In the rows, 128 means zero.
Y: 4 groups of rows, each row roughly a mix of its group's hidden directions:
Y (116 x 10):
[[103 120 117 146  92 120 160 166 127 161]
 [150 168 176 128 101 130 107 114 134 112]
 [175 124 100 130 153 157 145 120 148 157]
 [133 118 147 121 161 108 107 102  75 135]
 [106 138 145 182 115 168 115 136 113 132]
 [122 105 110 143  97 116 156 144 118 180]
 [132 121 134 194 145 141 136 136 104 150]
 [152 121 176 129 127 146  89 130  98 149]
 [141 104 130  81 146  82 108 131 145 128]
 [176 142 137 152 101 141 153 116 149 158]
 [161 134 154 125 103 107 117 127 167 168]
 [ 92 145 152 134 123 122 106  81 106 102]
 [132 133 140  89 136 135 107 114  69 115]
 [106 144  88 141 162 136 103 169 126 135]
 [ 99 150  99 154 105 117 141 107 114  85]
 [124  98 147 134 101 118 177 153  98 120]
 [110  90 132 123 114 180 103 155 132 136]
 [164 152 134 143  96 115 168 112  98 128]
 [117 129 178 113 131  92 113 149 164 127]
 [137 130 116 125 135 164  93  71 128 122]
 [158 157  99 131 143  92 108  96 106 125]
 [131 119 151 127 128  85 165 131 159  93]
 [126 146  87 131 178 139 108  97 126 136]
 [109 166 131 123 142  82 109 124  90 137]
 [142 106 156 116 173 122 114 145 133 171]
 [ 96 145 105 117 147 118 110  95  90  99]
 [126 103  97 115 105 135 155 128 138 182]
 [135 136 177 129 106 154 115  83 114 128]
 [105 140 115 131 184 121 130 155 105 157]
 [119 149  84 135 125  72 128 144 128 115]
 [127 139 169 129  71 101 129 116 135 118]
 [ 80 133 131  97 161 117  89 133 127 127]
 [ 91 128 117 133 167  91 143 147 159 135]
 [105 126 109 123 162  67 129 129 127 112]
 [ 89  96 162 116 144 150 120 123 125 165]
 [137 123 129 123 132 127 131  82 110  69]
 [127 181  94 123  96 119 131 143 153 116]
 [ 95 104 119  97 116 131 118 182 139 122]
 [126 143 169 164 110 167 127 102 111 136]
 [102 106 108 156 130 134  81 167 120 128]
 [125 142 156 176 159 118 163 123 119 148]
 [147 180 156 132 111 146 122 151 156 146]
 [108 116 103 128 160 145 112 125  74 148]
 [115 119 130 122 140 173 102 133  93 169]
 [134 116 168 126 134 147 131 173  86 125]
 [149 169 148 127 120 136 114 150 164 166]
 [144 126  83 136 103 156 104 139 155  98]
 [161 124 131 175 119 147 162 153 134 150]
 [121 138 177 113 122 100  81 127 140 117]
 [137 161 122 140  97 121  92  94 143  95]
 [166 128 182 123 133 142  95 125 142 116]
 [ 87 136 102  99 114 120 121 169 131  99]
 [ 97 118 131 134 145 151 111 146  68 131]
 [139 135 135 144 163  88 109  96  97 149]
 [161 101 163 139 106 135 122 143 123 175]
 [128  99 112 108 162  89 107 163 141 139]
 [ 78 138 129 151 161 125 112 120 167 124]
 [160 115 123 119 148  98 159 164 157 147]
 [109 104 150 134 178 121 105  98 102 126]
 [ 86 113  91 132 127 116 139 120  80 131]
 [151 103 120 120 146 176 115  93 135 100]
 [161 181 112 119 120 137 113  92 119 120]
 [167 143  81 106 103 104 119 142 119 122]
 [123 102 139 129  89 168 104 165 131 116]
 [166 136 115 115 163 139 127 119 181 126]
 [101 180 113 140 119 123 121 137 173 130]
 [ 81 139 116  86 154 118  97 128 127 117]
 [129 154 107 138 114 136 136 142 116 193]
 [111 109 110 133 138 108 145 156 180  99]
 [131 104 159 122 121 148  75 155 138 149]
 [152 126 128  82  94 156 124 148 160 131]
 [156 154 122 142 129 126 108 126 130  65]
 [142 158 145 141 144 115 121 169  93  94]
 [146 178 102  96 120 124  98 116 109 117]
 [128 110  99  92 165 102 119 161 141 142]
 [158 134  90 133  79 146 114 120 146 108]
 [161  67 145 140 122 142 142 123 107 131]
 [153  88 148 144  91 123 159 142 141 148]
 [173 109 111 143 123  87 166 123 131 123]
 [129 139 155 124 115  80 169 135 110 155]
 [103 100 117 100 111 158 131 167 145 100]
 [173 126 114 105  84 132 136 158 128 148]
 [136 119 109 126 182 146 138 140 110 170]
 [103 101 134 153 152 120 117 146 176 155]
 [126 140 151 125 121  93 135  70 152 117]
 [141  93 133 132 131 146  86 170 134 156]
 [111 107 128 161 134 118 136 150 182 154]
 [112 192 119 115 142 128  99 111 124 119]
 [141 108  97 124 159 136 117 120 106 181]
 [142 166 124 161 114  89 142 128 145 162]
 [131  88 148 119 132 175 112 107 145 100]
 [118 144 157 123  87 113 122  91 133  90]
 [112 106 100 129 146 134 128  99  72 114]
 [ 97  91 168 118 161 155 117 121 136 127]
 [159 146 123 128 163 176 114 110 101 125]
 [124 117  82 130 133 106 141 120 119  73]
 [ 84 131 120 111 119 102 117 181 137 135]
 [139 142 105 119  74 128 150 118 143  90]
 [121  82  88 140 130 131 171 141 126 142]
 [149 182 135 127 100 121 120 115 141 166]
 [138 109  88  98 138 104 126 171 153 129]
 [190 111 130 121 131 145 114 101 115 151]
 [111 103 117 120 151 116 167 164 131 167]
 [119 162 128 123 140 141 104  95  82 102]
 [ 99 128 100 152 120 100 146 158 170 119]
 [ 78 123 129 128 106 107 121 135 161 167]
 [131  89 140 134  98 101 157 146 169 123]
 [ 93 124 106 125 177 123 132 129 135 171]
 [177 148 152 133 106 140 119  88 111 135]
 [120 141 166 113 143 142  90 131 128 176]
 [116 146 169 132 125 157 120  78 104 130]
 [156 125 149 118  88 103 137  87 133 101]
 [103 124 104 132 119 124 132 188 130 162]
 [ 98  88 129  92 131 150 119 155 116  99]
 [152 131 152 126  65 135 120 104 123 115]
 [142 110  79 137 142 130 138 178 136 143]]

the two rows of each list that fit no group, in list order (the others fit one group, some only roughly):
    K392: [123 109 135  85 106 135 122 178 111 148]
    K669: [145 115 153 111 105 136 151  87 105 165]
    K288: [163 171 108 115 141 136 113 113 151 162]
    K20: [ 90 145  94 155 163 129 157 137 112 134]
    K664: [153 116 141 147  90 140 172 137 157 110]
    K564: [165  90 109 126 140 121 145 126 161 165]
    K269: [145 114  94 174 121 149 142 161 114 147]
    K955: [167 151  92 145 121 137 128 143 142 172]
    K341: [ 96 166 120 139  82 108 154 126 119 115]
    K307: [135 140 181 135 107 132 129 153 156  93]
    K706: [ 86 106 118 149 172 111 109 117 141 106]
    K939: [139 104 103 126 156 163 151 113 123  83]
    K476: [157 150 159 141 128 144 162  82 116 136]
    K750: [164 117 137 105 153 100 152  86 115 140]
    K605: [142 152 150 129 161 110  83 133 162 117]
 : K955; K605
    K56: [150 180 108 113 152 129 111 100 152 122]
    K692: [123  99 147 141  82 103 136 129  99 160]
    K897: [100 151  90 131 141 170 144 116  98 121]
    K810: [ 77 111 130 109 134 132 144 147 104  88]
    K609: [162 117 149 100 140  85 160 128 107 130]
    K402: [119 122 138 128 173 110 107 123  97  82]
    K787: [ 94 139 157  86 143 118 100 141 156 119]
    K548: [159 127 106 128  76 157 144 143 145 112]
    K861: [154 171  90 145 135 106 113 102 148 131]
    K770: [141 146 109 136  80 163  91 118 115 125]
    K252: [163  91 149 116 134 135 163 136 135  90]
    K437: [155 117 172 117 142 131 108 150 171 114]
 : K609; K402
    K711: [160 109 142 165 132 151 175 131 147 129]
    K785: [164  86 113 120 146 133 132  99 101 101]
    K432: [102 100 142 142 101 136 143 137  76 107]
    K420: [118 143 178 162 135 147 133 158 138 155]
    K987: [175 151  90 135 121 148 111 119 113 100]
    K981: [130 114 168 100 136 134  98 124 175 112]
    K913: [118 160  94 136 148 146  83 133 113 155]
    K971: [170 129 119 132 123 113 176  91 113 123]
    K260: [118 131 171 126 125 116  85 151 108 162]
    K61: [104 169 169 130  95 115 113 148 137 116]
    K703: [145 124 112  88 121 114 145 167 170 137]
 : K711; K981
    K224: [ 95 120 144 141 102 116 149 134 106  75]
    K555: [113 146 135 138 110 119 105 192 110 125]
    K966: [135 111  90 114  98 101 144 165 121  99]
    K776: [ 87 111 163 125 103 120 126 165 138 155]
    K211: [115  92 144 117 163 158 129  90 153 121]
    K813: [134  81 164 115 151 144 156 114 144 108]
    K278: [156 115 139 113  84 163 164 140 119 120]
    K910: [ 98 119 103 134 127 128 152 107 103  75]
    K671: [145 183 147 116  92 143 140 122 107 139]
    K472: [121 143  98 155  72 123 150 135 146 137]
    K180: [164  81 140 136 122 136 127 116  99 164]
    K126: [ 93 120 125 148 162 139  86 113  96 138]
    K806: [168 147 111 101 130 142 114 137 173 105]
    K894: [126 123 170 128 180 126 129 137  98 104]
    K856: [112 154 115 148 171 117 175 138 123 146]
 : K472; K806
    K753: [159 105 116 138 166 139 103  82 134 123]
    K993: [121 158 132 126 126  93 103 152 137 179]
    K345: [107 163 153 157 150 159 104 122  97 127]
    K249: [141 170 109 135 134 130 106 157  80 136]
    K870: [142 121 164 111  95 133 133 115 143 180]
    K250: [116 152 140 107 123 182 131  91 110 138]
    K478: [162 133 116 145 160 132 102  83 155 131]
    K900: [ 80 113 139 141 116 131 138 180 110 123]
    K282: [115 118  83 121 171 137 129 101 100 109]
    K33: [105 164  85 117 140 108  99 125 151 109]
    K754: [142 111  84 127 164 155 146 103 108 112]
    K734: [166 110 163 113 132 150 142  97  96 114]
 : K345; K870
    K473: [ 74 113 152 140 153 149 149 138 119 150]
    K140: [139 118  78 124 133 137 105 173 154 131]
    K764: [112 136 144  87 171  89 125 134 148 130]
    K756: [137 102 126 142  96 144 179 136 140  95]
    K145: [123 120 105 131 155  70 101 130 104 133]
    K694: [154 121 158 161  83 102 136 124 142 109]
    K31: [ 98 151 128 140 163 122 116 181 109 129]
    K639: [119 163  90 131 130 141 155 164 157 145]
    K923: [ 94 142 120 119 145 121  84 148 167 146]
    K729: [ 84 151 134 172 150 151 132 145 112 137]
    K934: [ 80 119 168 127 114 119 118 153 128 162]
    K588: [137 140  89 103 111 134 106 157 174 132]
    K330: [ 94 107 154 120 120 155 161 135 104  93]
    K217: [116 130 188 161 133 147 104 128 124 145]
 : K473; K140
    K93: [ 85 129  82 120 163 125 138 150 145 124]
    K745: [131 157 113 152 128 140 193 127 125 122]
    K346: [ 91 123 174 127 174 127 117 119 128 113]
    K138: [ 99 179 127  96 124 118 105 147 104 119]
    K784: [ 93 110 146 120  92 123 125 166 125 165]
    K513: [155 144 145 140  82 135 172 116 142 112]
    K422: [151  74 121 121 111 137 130 161 149 152]
    K761: [150 115 164  87  96 128 102 116 150 121]
    K146: [115 110 134 151  74 120 166 137 104 127]
    K593: [152  68 136 129 117 117 139 101 122 101]
    K898: [121 159 107 136 131 127 150  68 116 147]
    K919: [113 105 142 127 194 123 143 146 135 115]
    K997: [141 149 125 102 144 122 130 101  95  77]
 : K898; K997
    K915: [160  94 136 114 132 154 166 149  97 138]
    K280: [110  92 104 141 171  92 112 123 121 114]
    K359: [155 102  97 131 116 154 143 175 135 107]
    K613: [126 102  97 165 149  86 139 152 117 127]
    K389: [114 129  93 140 136 139 123 190 141 113]
    K873: [130 133 137 106 148 173  82 113 151 144]
    K656: [144 168 174 140 128 115 137 105 110  99]
    K264: [126 100  82 121 145 109  95 124  92 119]
    K836: [122 112 134 124 141 117 135  78 175 100]
    K947: [ 70 107 160 126 137 144 148 136 115 112]
    K937: [ 84 157 162 119  97 118 111 118 107 118]
    K301: [143 138 121  89 145 151  89 103  97 110]
    K574: [148 134 107 108 132 171 157  95 107 153]
    K508: [116 123  73 126 160 126 128 105  99 151]
    K514: [160 131 126 132 151 107 163 114 148  81]
 : K656; K937
    K738: [ 92 135 131 136 167 106 111 165 151 106]
    K333: [121 129  98 137 125 125 113 121 186  91]
    K552: [152 125 100 173 100 145 167 122 120 122]
    K149: [126 157 120 102 147 172  90 148 111 137]
    K45: [120 131 173 148 133 128 160 100  87 136]
    K672: [ 97 118 131 132 174 126 110 116 167  98]
    K841: [117 112 107 172 162 101 127 165 121 135]
    K109: [102 144 162 157  91 115 161 111 130 143]
    K695: [116 117 141 127 194 109 151 141 134 114]
    K702: [173 109 159 162 133 121 146 115 118 158]
    K859: [129 116 110 133 178 110 155 151 160 106]
 : K149; K109
    K187: [110 166 136 161 131 123 129 169 155 156]
    K97: [139 149 125 120 154 110 158 102  99 173]
    K850: [123  91 186 113 110 148 140 140 119 132]
    K370: [165 127 118 120  92 148 136  77 126 144]
    K974: [166 111 116 109 149 108 113  84 158 127]
    K920: [102 119 111 121 148 119  97 139  98 178]
    K868: [153 138 132 139 109 162 129 133 183 154]
    K209: [159 130 131  84 125 123 150 155 169 143]
    K399: [149 105  75 155 106 146 137 152 118 125]
    K914: [105 132 156 155 144 121  99  88  93 123]
    K637: [147  78 135 108  93 122 161 130 118 110]
 : K187; K637
    K248: [ 76 134 104 158 139 116 109 113 103 108]
    K452: [155 148 144 120 118 100 153  74 115 135]
    K414: [107 113 143 107 159 131  85 159 135 159]
    K172: [134 184 128 149 103 158 118 103 113 127]
    K705: [152 128 107 119 140 130 165 142  87 169]
    K685: [145 158 142 124 134 153 129  81  89 110]
    K239: [163 103  84 159 100 139 136 137 111 124]
    K90: [117 148 176  94 154 113 149 124 150 145]
    K643: [ 94  83 163 114 122 126 137 121 164 119]
    K556: [150 142 161 131 129 154 152  79 108 142]
    K259: [172 147 134 139 123 147 161 125 164  99]
    K387: [163 149 133 166 158 150 152 104 108 133]
    K161: [143 143 107 136 121 112 126 104 171  79]
 : K172; K387
    K940: [ 72 148 146 111 109 139 135 164 121 119]
    K147: [142 117 103 114 168 161 133  85 121 146]
    K54: [181 121 131 154 137 122 138  89 103 141]
    K302: [123 139 116 175 158  88 126 102 146 135]
    K799: [140 144 118 109 135 114 114 127 130  59]
    K92: [135 147 129 142 104  97 133 148 144  71]
    K803: [106 116 123  85 159  99  87 127 119 124]
    K946: [123 121 154 169 131 136 107  89  87 126]
    K127: [115 109 154 161 142 105 110 171 152 144]
    K128: [126 127 114 116 160  70 138 148 118 155]
 : K799; K128
    K888: [107 149  99 148 137 145 113 125 185 117]
    K500: [132 149 117  90 140  82 124 147 155 100]
    K667: [104 131 140 145 138 178 103 111  91 140]
    K818: [144 147 173 158 110 128 166 102 132 124]
    K122: [169 110  86 127 135 135 104 111 163 114]
    K221: [126 167 133 133  83 107 127 116 118 171]
    K382: [101 148 142 146 119 134  72 122 143  98]
    K65: [155 130 119 136 124 171 142  80 139 101]
    K978: [128 147 168 126 112 127 116 149  76 153]
    K704: [144 127 161 164 133 114 136  72 134 132]
 : K500; K704
    K698: [134 156 116 144  92  94 119 133 161  94]
    K646: [ 99 127 114 107 143 157 117 119 116  71]
    K783: [105 141 142 129  82 107 136 111 109  84]
    K715: [158 132  89 157 151  94 152 134 137 107]
    K689: [141 152 113 130  98 140 114  99  94 172]
    K906: [144 105 130 162 123 101 180 115 109 115]
    K266: [122  95 127 150 156 130 114 174  93 142]
    K595: [157 123  74 119 117 151 141 104 122 156]
    K586: [102 133 128 109  89 110 101 108 133  83]
    K485: [130 123 109 120 185 135 149  96 118 156]
    K272: [170 167 126 137 110 101 140 129  97 106]
    K72: [133 125 115 110 141  97 126  73 101 102]
    K953: [125 112 141 122  68 153 109 113 154 135]
    K356: [115 149 100 129 122 114 106 158 179 150]
    K968: [135 148 120 105 182 135  86 121 143 125]
 : K715; K266
